Each row has a name. Each question is about the rows just above it.

J860: [ 83 161 138 140 137 107 104 122 113  79 104 162 166 122 102 149 158 132
 135 140  37 132  92  89 169 108 162 198]
J690: [ 66 151 122 128 130  98 139 161 134 126 146  85 171 143 112 140 139 143
 114 147  75 141 130 103 154 104 154 183]
J739: [122 154 136  82 106 162 124 129 167 146 120 169  99 139 159 141 154 154
 122  68 167 105 123 151 131 129 138  97]
J262: [101 140 139 112  70 152 105 111 112 167  86 132 124  98 120 149 135 120
 121 109 163 132  96 102 137 130 152 126]
J897: [204 137 150 160 113 164 112 106 115 113 110 162 130 126 148 113 147 124
 168 140 157 136 108 154 142 157 149 146]
J517: [122 162 125  82 138 104 122 125 198 162 149  92  93 181 149 101 182 173
 139  63  97  66 132 158 137  99  88 126]
J410: [ 60 153 139 124  71 151 119 150  99  89  97 142 167  92 109 185 166 125
  97 133 121 168 105  83 158 128 206 159]
Which row holds [ 83 161 138 140 137 107 104 122 113  79 104 162 166 122 102 149 158 132
 135 140  37 132  92  89 169 108 162 198]?	J860
Whose row is [ 66 151 122 128 130  98 139 161 134 126 146  85 171 143 112 140 139 143
 114 147  75 141 130 103 154 104 154 183]?	J690
Which row holds [101 140 139 112  70 152 105 111 112 167  86 132 124  98 120 149 135 120
 121 109 163 132  96 102 137 130 152 126]?	J262

J517: [139 127 130 124 137 152 130 132 131 127 133 159 163 125 121 128 129 129
 128 164 169 123 152 137 130 145 154 132 185 123 124 127 165  99 122 128
 127 128 167 121 123 149 119 121 149 127 125 123 126 122 149 178 158 120
 175 126 165]
J262: [161 164 146 163 165 131 156 158 149 157 179 127 126 172 165 176 158 163
 163 130 127 170 128 159 157 127 130 159 177 187 190 150 124 123 171 141
 190 155 123 180 177 128 175 180 124 155 179 154 165 186 127 121 129 176
 125 167 127]
J690: [156 127 130 124 137 152 130 132 131 123 133 159 163 125 121 128 129 129
 128 164 169 123 152 137 130 145 154 132 118 123 124 127 165 157 122 128
 127 128 167 121 123 149 119 121 149 127 125 123 126 122 149 178 158 120
 175 126 165]
J450: [155 107 116 123 102 167 108 110 117 114  94 159 183  88  96  89 102 112
  95 180 191  86 157 113 112 165 164 105  82  69  76 110 185 170  83 115
  72 108 188  87  84 158  96  83 158 109  85 105  91  80 159 202 179  84
 201  90 185]
J608: [128  99 114 127  91 176 104 101 111 109  88 173 204 129 128 124  99 105
 123 194 200 120 165 102 106 171 163 102 129 129 125 111 193 179 128 116
 123 104 202 124 125 168 124 122 168 100 130 130 125 121 164 212 185 119
 217 126 196]
Whose row is [128  99 114 127  91 176 104 101 111 109  88 173 204 129 128 124  99 105
 123 194 200 120 165 102 106 171 163 102 129 129 125 111 193 179 128 116
 123 104 202 124 125 168 124 122 168 100 130 130 125 121 164 212 185 119
 217 126 196]?	J608
[156 127 130 124 137 152 130 132 131 123 133 159 163 125 121 128 129 129
 128 164 169 123 152 137 130 145 154 132 118 123 124 127 165 157 122 128
 127 128 167 121 123 149 119 121 149 127 125 123 126 122 149 178 158 120
 175 126 165] is in which row?	J690

J608: [173  75 111 158]
J262: [ 94 144 106 159]
J860: [127 114 126 106]
J450: [133  96 118 120]
J690: [146  90 107 128]
J897: [129 129 129 129]
J220: [128 128 128 128]
J961: [159  89 114 128]
Whose row is [127 114 126 106]?	J860
The one value in J860 and J262:	[106]
The one value in J220 and J961:	[128]
Which value is in both J220 and J690?	[128]

J897: [ 77 109 155 161 140 118 137 140]
J860: [115 161 113  97 183 125 130 154]
J608: [155 101 165 175 142  76 140 143]
J690: [158 101 122 151  52 215 131  90]
J961: [141 123 129 137 104 161 132 118]
J262: [128 128 128 128 128 128 128 128]
J410: [132 165 138 119 145 116 138 128]
J450: [143 166 127 136 147 116 143 142]
J220: [183 166 165 136 147  76 143 142]
J739: [141 159 135 113 116 167 140 160]
Shared by J860 and J220:	[183]
The one value in J410 and J220:	[165]
Shared by J739 and J860:	[113]
Which value is in both J262 and J410?	[128]

J517: [135 141 117 199 136]
J860: [142 130 128 125 121]
J961: [136 117 117 199 152]
J897: [147 117 134 180 140]
J220: [140 116 117 143 143]
Shared by J517 and J220:	[117]
Shared by J961 and J897:	[117]
Shared by J220 and J961:	[117]

J220: [124 142 118 123]
J450: [119 133 119 111]
J690: [151 125 149  97]
J897: [114 127 145 106]
J197: [199 126 104 156]
J410: [154 129 119 139]
J517: [128 128 128 128]
J739: [128 136 118 117]
J608: [130 132 124 128]
J961: [123 139 103 104]
J262: [128 154 118 132]
J860: [119 128 129 126]
Which value is in both J860 and J450?	[119]
The one value in J410 and J450:	[119]
The one value in J961 and J197:	[104]

J608: [ 67 102 108 121 112 156 111 142 157 120 172 114 163]
J739: [138  81 127 124 105  53 108 143 102 148 134 154  99]
J690: [108  85 122  64 186 106  66 105  87  77  82 164 117]
J517: [151 138 119 181 145 196 112 129 196 163 138 108 162]
J860: [100 168 174 134 172  88 128  76 142 136  88 164  81]
J197: [116 127  97 121 129 145 146 113 116 125 127 152 166]
J450: [106 131  68 112 191 118 152 157  89 123 198 140 145]
J897: [118 139 183 121 186 101 110 109 127 109 146 123 177]
J410: [183 151 133 108 203 213 104  95 206 184  95 157 178]
J262: [155 102 147 186 148 178 105 100 196 171 154 132 168]
J961: [158 126 168  65 104 172 143 140 142  98 184 108 117]
J220: [108 106 172  92 147 173 111 154 128  86 129 138 190]
Which value is in both J608 and J197?	[121]
Shared by J739 and J197:	[127]
Whose row is [158 126 168  65 104 172 143 140 142  98 184 108 117]?	J961
Which value is in both J197 and J739?	[127]

J197: [121 129 142 124 134 120 134 121 120 122 129 127 131 139 121 133 138 122
 129 128]
J961: [122 129  91 128 125  97 126 194 146 108 152 115 109 136 146 133 138 140
 124 125]
J608: [126 129 154 130 120 125 127  43 153 135 131 129 114 139  96 134 133 129
 103 125]
J410: [126 129 154 130 120 125 127  43 153 135 131 129 114 139  96 129 130 129
 139 132]
J897: [133 129 151 128  93 130 130 137 131 140 157 132 146 151 134 134 130 137
 131 129]
Which row holds [126 129 154 130 120 125 127  43 153 135 131 129 114 139  96 129 130 129
 139 132]?	J410
Whose row is [126 129 154 130 120 125 127  43 153 135 131 129 114 139  96 134 133 129
 103 125]?	J608

J961: [167 122 186 136  96 117  70  93  79]
J739: [170 140 111 121 116 122 139 131 115]
J897: [103 103  91 168 122 145  69 143 116]
J197: [ 90 103  85 168 122 102 197 143  69]
Shared by J961 and J197:	[122]
The one value in J197 and J961:	[122]
Shared by J961 and J897:	[122]
Shared by J197 and J739:	[122]
Which value is in both J897 and J961?	[122]
Whose row is [167 122 186 136  96 117  70  93  79]?	J961

J608: [131  97 129 104 136 129 146 120]
J739: [123 149  95 160 117 106 132 138]
J690: [131 121 100 130 117 107 118 138]
J860: [135 102 143 109 135 142 138 146]
J262: [127 122 164 132 149 184 126 106]
J450: [121 113 105 172 119 123 129 136]
J897: [143 138 144 141 129 132 129 124]
J517: [134 122 132 139 126 117 153 118]
J410: [108 111 111 160 120 123 131 126]
J197: [135  98  79  97 116  93 110 109]
J220: [150 151 131 167 118 132 125 150]
The one value in J690 and J410:	[131]
Shared by J608 and J860:	[146]
The one value in J410 and J690:	[131]
Shared by J608 and J197:	[97]

J262: [122 135 117 148 127 112 128 154 123 123 109 119 138 124 132 145 113]
J517: [128 133 145 100 120 119 138 114 104 137 197 118 132 103 137 104 149]
J450: [139 163 147 133 120  95 125 150 155 147 133 127 147 131 153 148 142]
J739: [130 127 102 147 143 145 125 139 123 129 135 114 132 129 120 115 134]
J220: [132 115 148  98 128 147 118 157 162 125  75 116 122 126 102 153 110]
J197: [133 118 132 130 123 144 121 142 143  98 131 127 107 147 115 120 128]
J410: [107 127 123 141 127 147 126  96 102 130  40 115  96 113 140  94 165]
J608: [140 127 169 142 124  96 126 132 130 114 169 118 162 124 118 131 195]
J690: [140 127 169 142 124  96 126 132 169 146  80 120 125 147 117 145 109]
J897: [119 121 165  91 120 139 119  96 109 104 155 122 142 106 124 137 109]
J961: [133 155  75 145 123 140 135 147 118 144 108 131 114 148 117 154 114]
Shared by J897 and J961:	[155]
Whose row is [140 127 169 142 124  96 126 132 130 114 169 118 162 124 118 131 195]?	J608

J197: [165 120  74 129 117 118 109 116]
J608: [130 118 110 119 198 118 109 116]
J262: [130 130 102 117 109 136  74 118]
Whose row is [165 120  74 129 117 118 109 116]?	J197
Whose row is [130 130 102 117 109 136  74 118]?	J262
Whose row is [130 118 110 119 198 118 109 116]?	J608

J897: [182 107 130 149 131]
J860: [ 66  89 108 207  99]
J262: [108  66  82 182 181]
Which value is in both J897 and J262?	[182]
The one value in J262 and J897:	[182]
Whose row is [108  66  82 182 181]?	J262

J897: [141 122 162 107 106  69 192 196]
J262: [141 122 162 107  93  69 192 121]
J739: [141 122 107 107  93 122 136 118]
Whose row is [141 122 162 107 106  69 192 196]?	J897

J739: [133 119 126 151 104]
J897: [115 119  71 134 199]
J860: [ 93 167 120 115 158]
Shared by J739 and J897:	[119]
Which value is in both J860 and J897?	[115]

J690: [146 129 193 181  35 159  92 120 185]
J410: [123 137 137 159 103 159 129 185 159]
J608: [123 137 164 159 103 159 129  78 141]
Whose row is [146 129 193 181  35 159  92 120 185]?	J690
Whose row is [123 137 137 159 103 159 129 185 159]?	J410

J517: [ 91  99  70 124  73 103]
J608: [205 138 103  72  88 133]
J739: [104 107  73 129 123 117]
Shared by J517 and J739:	[73]
Shared by J608 and J517:	[103]

J450: [158 127  78 113  77  42 141 103 131 117  77 137  85]
J608: [ 74 125 157  80 115 149  78  78 118 108  82  85  79]
J690: [ 74 125 157  80 115 149 136  78 119 128 115  85  88]
[ 74 125 157  80 115 149  78  78 118 108  82  85  79] is in which row?	J608
Whose row is [ 74 125 157  80 115 149 136  78 119 128 115  85  88]?	J690

J860: [114 164 123 148 167 122 150]
J739: [138 152 114 185 149 144 123]
J262: [138 148 143 185 149 144 142]
J220: [115 151 113 174 152  89 166]
J450: [118  84 165 163 125 126 117]
J410: [129 164 130 125 130 117 126]
J608: [166  35 108 164 142 181 147]
J961: [150 154 132 140 120 169 118]
The one value in J860 and J608:	[164]
Shared by J608 and J220:	[166]
The one value in J262 and J608:	[142]
The one value in J860 and J262:	[148]
Shared by J860 and J410:	[164]

J220: [102  94 150 116 110 107 164]
J897: [ 63 161  79 130 134  67 125]
J410: [ 69 161 166 150 154 204 132]
J690: [124 122 130  93 151  85 139]
J860: [134  91  69  57 173  95 115]
Which value is in both J860 and J410?	[69]
Which value is in both J860 and J897?	[134]
Which value is in both J410 and J220?	[150]

J197: [191 108 191 127 172  76 192 155 113 107 171 114 135 129  74 149 107  55
 100  69 152  87 132 127 220]
J608: [ 80 150  75 122  97  62  82 143 143 148  61 138 102 131 168 111 138 177
 143 170  62 101  87 125  61]
J961: [ 86 130  75 116 113 175  62 133 164 156  71 143 128 121 151 102 131 208
 155 183 132 141 117 107  62]
The one value in J608 and J197:	[87]
Shared by J197 and J608:	[87]
Which row holds [ 80 150  75 122  97  62  82 143 143 148  61 138 102 131 168 111 138 177
 143 170  62 101  87 125  61]?	J608
Which row holds [ 86 130  75 116 113 175  62 133 164 156  71 143 128 121 151 102 131 208
 155 183 132 141 117 107  62]?	J961

J450: [ 58 120 100 120  57  51 109]
J220: [ 57 135 178 136 188 214 109]
J690: [ 57 119 107 139  56  55 109]
J262: [ 57  70 107  71  56  55 109]
J410: [ 80 141  65 106  82  52 109]
J897: [ 72 135  63 128  71  54 109]
J608: [188 127 154 152 187 212 109]
The one value in J220 and J410:	[109]
Shared by J608 and J410:	[109]
Which value is in both J450 and J410?	[109]

J860: [159 167  96 152 169  80 128 148 166 122 139 101 137 165 151 109 115  95
  44 152 169  81 194 150 156  54 148 110  85 171  40  98]
J220: [159 172  90 153 169  82 126 148 162 120 143  97 134 170 150 111 111  90
  41 148 169  72 194 150 160  48 148 109  91 181 109  94]
J961: [160 171  92 153 171  82 127 147 162 119 143  97 136 168 150 111 110  91
  41 149 169  73 196 152 158  48 148 109  90 179 112  95]
J897: [158 167  96 154 169  81 128 146 165 122 140 100 137 166 154 109 111  92
  43 152 168  81 195 149 156  53 147 110  85 171 110  98]
J608: [161  91  93 155 170  83 127 147 165 120 142 100 135 167 151 110  90  94
  42 150 169  78 196 150 158  51 149 110  87 178 111  97]
J262: [157 172  92 153 170  81 126 148 164 121 143  98 135 168 150 111 110  91
  42 149 169  74 196 152 159  48  41 109  90 179 111  95]
J450: [159 169  95 153 169  81 128 149 165 120 142 100 137 167 152 109 112  93
  43 151 168  78 194 151 155  52 147 111  86 174 111  98]
J410: [160 171  92 154 169  81 127 147 163 121 143  98 135 166 150 111 113  93
  42 150 169  74 195 149 159  49 148 109  87 179 111  95]
J197: [159 169  94 153 170  81 126 147 165 120 143  98 134 166 150 110 113  94
  43 150 168  79 196 152 156  53 147 109  89 175 110  98]
[157 172  92 153 170  81 126 148 164 121 143  98 135 168 150 111 110  91
  42 149 169  74 196 152 159  48  41 109  90 179 111  95] is in which row?	J262
Whose row is [158 167  96 154 169  81 128 146 165 122 140 100 137 166 154 109 111  92
  43 152 168  81 195 149 156  53 147 110  85 171 110  98]?	J897

J739: [145  86 148 112 162 113 121 121 142 143 148 137 117 128  77 125 160]
J262: [157  70 154 124 170 111 125 110 152 153 154 157 128 126  65 120 161]
J961: [172  52 160 136 179 110 128  98 145 164 161 177 140 124  51 114 163]
J220: [141  89 147 109 160 112 121 125 144 141 147 133 112 129  80 127 159]
J608: [164  62 157 130 174 111 126 105 158 157 158 166 133 125  58 117 162]
J860: [148  81 150 115 164 112 124 117 146 146 150 142 119 128  74 125 159]
The one value in J608 and J961:	[164]
Where do [148  81 150 115 164 112 124 117 146 146 150 142 119 128  74 125 159] appear?	J860

J608: [112 134 115 113 142 116 125 145 139 141 128 140 151 134]
J690: [131 111 133 150 143 136  69 130 185 186 124 150 187 126]
J220: [106 113 162 142 147 138  57 160 189 195 129 166 147 146]
J739: [113 136 109 141 138 118 122 156 157 186 130 153 154 139]
J860: [113 137 112 160 140 116 123 154 159 139 128 150 155 137]
Whose row is [131 111 133 150 143 136  69 130 185 186 124 150 187 126]?	J690
[112 134 115 113 142 116 125 145 139 141 128 140 151 134] is in which row?	J608
Which value is in both J860 and J690?	[150]

